128 stands for zero in the data rows.
Some points, each followed by its number:
[203  74 218 140 134 119 127 222 163 202  99 156 204  55 121  83 100 154
  82 142 135 182 119  91 120] 0
[ 90 106  82 135 119 164  74  66 120 109 111 134 126 136 104 159 131 107
 109  99 177 108 136 169 129] 1
[146 134  83  97  92 159 128 119 118 106 106 168  99 138 111  94 110 110
 157 103 127  81 113 113  90] 2
[126 106 135 125 115 126 125 192 150 137 127 133 134 116  49 132  99 116
  84 135 132 119 153 132 186] 3
[182 119 176 117 144  39 185 215 169 185 111 211 180 158  99  96  96 125
  42 101  51 194  61  88 210] 4
[133 177  78 138 147 117 119 101 129 134 165 146 115 144 151 161 117  64
 107 123 110 110 124 138 160] 5
[187  90 185  92 171  73 156 136 121 174 142 157 150  89 122 107  95 125
  84 128 124 168 119 135 132] 6
[136 115  98 139 150 152  64  97  78  85 125 150  78  70 145 179 114 118
 144 125 165  70 132 151 117] 7
[123 111 137  88 155  71 158 155 179 166 109 129 158 162 111 112 110 128
 134 117 119 127 151 147 155] 8
[158  61 128 109 160 173  63 113 120 105 131 160 116  66 141 119 135 126
 124 174 202 104 186 175  85] 9
[120 193 209 110 166 111 155  96  95 132 173 130 111 103 127  95 159 102
 158 119 117 121 100 137 126] 10
[182 125 251  96 128  36 212 208 178 187 112 156 225 145 112 125  91 126
  61 122  70 224 121  73 171] 11
[119 132 142  98 126 163  93 151 156 111 122 104 112 123 125 164 110 111
 109 149 168 113 123 124 118] 12
[ 49 150 115 117  98 143 111 122 102 134 123  95 130 159 151 130 122 117
 117 117  88 107  73 140 114] 13
[144 117 146 125 115 121 155 134 162 146 115 137 164 151  86 117 101 125
 111 170 117 134 108 124 214] 14
[161 151 121 142 187 103 122  90 133  93 117 111 135 148 115 149 148  80
 122 107 115 107  93 144 179] 15
[108 127 117 140 151 157  99  96  99 102 147 133 101 135 142 163 153  98
 145 105 178 126 111 162 121] 16
[125 122  68 131 137 159  58  86 113  44 131 124  95 150 155 180  93 109
  93 116 115  97 164 148 139] 17
[139 154 123 139 127 103 116  79  72 119  81 144 163 141 140 129 133 132
 122 111  80  86 147 159 154] 18
[ 99 119 192  96 191 161 130 181 131 162 135 138 170  38 144  96 152 171
 159 112 171 189 124 116  69] 19
Which five points above are nearest to each new point, looking only along the 4 directions in which the numbered points spread most? Their numbers follow each, smallest number first.
[ 47 148  77 113  76 196 109 108 160  84 140 135  54 115 150 177 125 154
 161 153 139  63 137 108  56] 1 2 12 13 16
[187  97 130 101 165 103 136 107 123 129 174 115  82 153 122  97 111 117
  97 103 118 164 159 104 115] 5 6 8 15 18
[ 56 101 103 121  76 141 136 155 145 158 104  93 148 126 161 111 149 182
 159 141 150 136 131 141  72] 2 8 12 13 16
[120 119 139 154 125 135 108 103 127  98 142 119 139 156 137 110 173 149
 126 130 103 127 112 139 121] 2 5 12 16 18
[123 136 108 130 100 133 150 106 127 166 143 105 134 111 145 148 126 170
 140 112 101 105 110 159 123] 2 12 13 16 18
[113 168 122 139 151 122 144 134 121 133 164 114 166 133 118 116 110 125
 163 111 105 162  78 124 107] 2 8 10 13 18
[120  89 207 118 113 164 113 192 138 187 141  86 208  29 121  62 177 168
 160 169 163 159 145 139  96] 0 6 8 12 19
[119 130 107 141 107 162 135 103 125 121  88 152 125 167 129 142 149 143
 122  99 120 119 143 115 144] 2 5 12 13 18
[136 147 116 149 111 185 102  98 148 109 154  97 117 161 126 149 110 143
 139 111 142 112 116 129 110] 1 2 12 13 16
[144  91  53 151  65 110  91  86 143 130 119 177 140 152 105 138 120 161
  67 142 156 107 121 133 164] 1 2 3 12 17
[104 142 131  83 109 163 160 145 136  96 171  66 108 142 120 123  97 157
 144 159 128 113 138 124 126] 1 2 12 13 16
[119 162  61 130 109 148  64 118 134  68  91 104  61 102 112 121 115 106
 131 144 106  85 185 160 127] 1 2 7 16 17
[139  64 129 146 133 135 109  96 135 129 124 137 126  86  96  91 161 119
 153 147 157 144 131 128 124] 1 2 9 12 16
[124 133  63 148 144 116  59  32  79 113 101 102  57 163 132 143  97  95
 151 125 128 109 118 165 147] 1 5 16 17 18
[170 145  90 170 139  57 131 129 149 105 120 104 149 160  91 123  91  98
  89 108  88 132 130 125 155] 5 8 14 15 18
[133 138 103 146 110 159 124  83 106 131 130 143  98 186 150 123 105 127
 117 142 173 121 140 127 172] 1 2 5 12 18
[141  65 145  88 136 127 158 158 129 168  98 111 182  83 123 127 108 141
 126 145 107 177 109  78 151] 0 3 6 8 14
[144 107 130  86 100 188  57  55 118 129 181 147  94 103 169 132 166 158
 162 197 189 106 126 193 114] 1 7 9 12 16
[109 130  93 108 114 122 137 116 102 126 143 167 133 134 127  99 140 126
 140 105 155 113 105 129 141] 2 12 13 16 18
[146 159 196  88 163  46 219 216 157 191 112 102 240 147  85  70 115 113
  50 112  76 186  80  68 164] 4 6 8 11 14
[209  80 211 111 139 104 195 161 146 200 129 149 187 109 101  95 101 171
 137 220 131 184  95  96 170] 0 4 6 8 11
[174 122 118 143 117 121 136 122 130 125 136 117 117 140 160 196  92 172
 132 125 124 124  83  89 149] 2 5 8 15 18
[138  92  83 175 156 112  63  56 153 140 123 137 134 148 115 129  91 133
  95 163 153 121 143 140 179] 1 5 15 17 18
[101  90 183 130 118 162 116 185 132 150 155  99 164  39 132 120 162 144
 161 165 157 156 153 171  64] 2 9 12 16 19
[ 87 140  96 124 106 124  93 108 112 104 148 129 105 141 151 158 126 122
 128 123 127  73 153 128  89] 1 2 12 16 17
[143 190  87 114 137 105 134 132 127 148 126 139  98 141 177 125 136 123
 104 101 101 120  97 132 126] 2 5 13 15 18
[144 109 121 126 119 137 125 149 129 143  83 125 134 126 120 136 102 139
  99 164  97 119 104  99 163] 2 3 8 12 14
[ 93 137 100 165  80 162 113 142 131  80 116 114  96 145 123 158 158 185
 140 144 131 123 131 138 122] 1 2 12 13 16
[123  86  98 150 116  95  87  95 138 112 100 142 110 163  92 144  92 126
  96 133 150 108 113 107 177] 2 3 5 14 18
[105 130  96 141 108 151 119  91  95  94 128 120 130 129 139 162 133 152
 100 143 141 109 132 130 160] 1 2 5 12 16
[129 196 125 116 107 108 138 162 115 124 128 106 142 174 152  93 146 124
 130  99  87 175 131  82 137] 2 8 13 14 18
[167 136 122 126 116 100 139 140 103 152 154 110 129 111 141 113 135 138
 124 107 117 150 143 122 128] 2 8 12 14 18
[ 40 184  54 168  69 149  82 132 126  73 126  96  29 115 154 154 149 143
 155 131 159  98 152 121  49] 1 2 12 13 16
[118 143 125 121 115 145 165 114 127 159 152  62 155 131 136 149 147 131
 127 127 147 140 125 126  83] 2 8 12 13 16
[115 139 108 116 132 133 150  81  97 104  84 110  98 142 139 146 110  89
 151 166 133 133 132 116 121] 1 2 5 16 18
[110 119  99 150 130 139 136 136 110 109 109 124 135 108 152 128 133  80
  84 128 140 123 141 128 164] 1 2 5 12 18
[125 105 115 134 116 149 103  90 133 117  93 136 130 119 147 125 177 186
 124 133 130 121 150  83 150] 1 2 12 16 18
[150 160 152 102 115 100 129 118 118 128 148 115 122 140 124 117 131 100
 119  99 130 135 139 102 114] 2 5 8 15 18
[106 129 127 148 121 156 110 128 138 144 160 125 153 106 108 122 143  95
 132 121 145 139 134 129 109] 2 8 12 13 16
